-5.58 2.26 1.37 -6.40
-6.07 1.66 5.58 -7.60
-4.81 2.95 0.46 -6.09
-3.80 3.42 -0.47 -5.82
-6.81 1.61 3.05 -6.46
->
2.26 1.37
1.66 5.58

-0.34 -1.66 -0.82
-4.84 -7.71 -7.56
-2.15 -3.31 -4.08
->
-1.66 -0.82
-7.71 -7.56

-0.38 0.47 1.26
0.14 3.58 0.35
-0.40 4.22 -0.65
0.58 6.40 -0.01
->
0.47 1.26
3.58 0.35

3.57 5.82 7.62
-2.48 -3.29 -3.49
-4.09 -3.57 -3.47
1.05 6.20 5.63
-2.22 2.59 1.94
->
5.82 7.62
-3.29 -3.49

-2.63 5.42 -2.65 5.63
-3.37 -0.99 -5.28 3.64
-6.91 2.51 -1.14 -0.81
->
5.42 -2.65
-0.99 -5.28

-3.56 7.86 4.62 -3.52
-3.48 7.81 4.58 -3.47
4.37 -1.31 -3.95 -3.95
->
7.86 4.62
7.81 4.58

3.38 1.51 -1.56 -0.59 -0.82
7.13 3.55 -0.87 -5.19 -1.67
6.12 3.39 -1.55 -3.04 -2.03
6.19 3.54 -0.77 -6.10 -1.73
-0.92 -1.07 -1.22 3.67 1.94
->
1.51 -1.56
3.55 -0.87
---
-4.50 -6.19 -6.07
-0.12 -1.43 1.44
->
-4.50 -1.43

6.19 4.90 1.14
4.74 3.24 0.45
6.13 4.95 1.66
->
6.19 3.24 1.66

-1.94 6.45 1.49 -6.74 2.65
-2.02 7.07 -5.61 1.36 -1.41
-1.94 6.97 -3.39 -1.51 -0.17
->
-1.94 7.07 -3.39

-1.30 -3.10 0.39 -0.24 2.41
-2.35 -4.72 -7.43 1.29 -7.10
5.13 4.21 -3.05 -0.51 2.51
-0.46 -5.09 -2.63 1.00 0.48
-3.98 -1.37 4.71 1.89 1.80
->
-1.30 -4.72 -3.05 1.00 1.80

0.80 5.70 6.08 -0.96 0.39
-3.28 5.39 6.95 -4.04 -2.20
-0.68 -6.18 -4.58 -3.37 2.16
-4.25 -4.46 -3.55 2.50 -4.77
->
0.80 5.39 -4.58 2.50

1.22 -7.39 -5.91 -0.88
-5.47 -0.97 0.34 6.56
-4.78 4.74 2.33 -6.77
->
1.22 -0.97 2.33

-1.16 -0.80
6.60 -6.69
-4.95 2.40
-3.08 3.17
-3.81 -0.52
->
-1.16 -6.69

5.37 3.80
-6.75 -0.57
->
5.37 -0.57
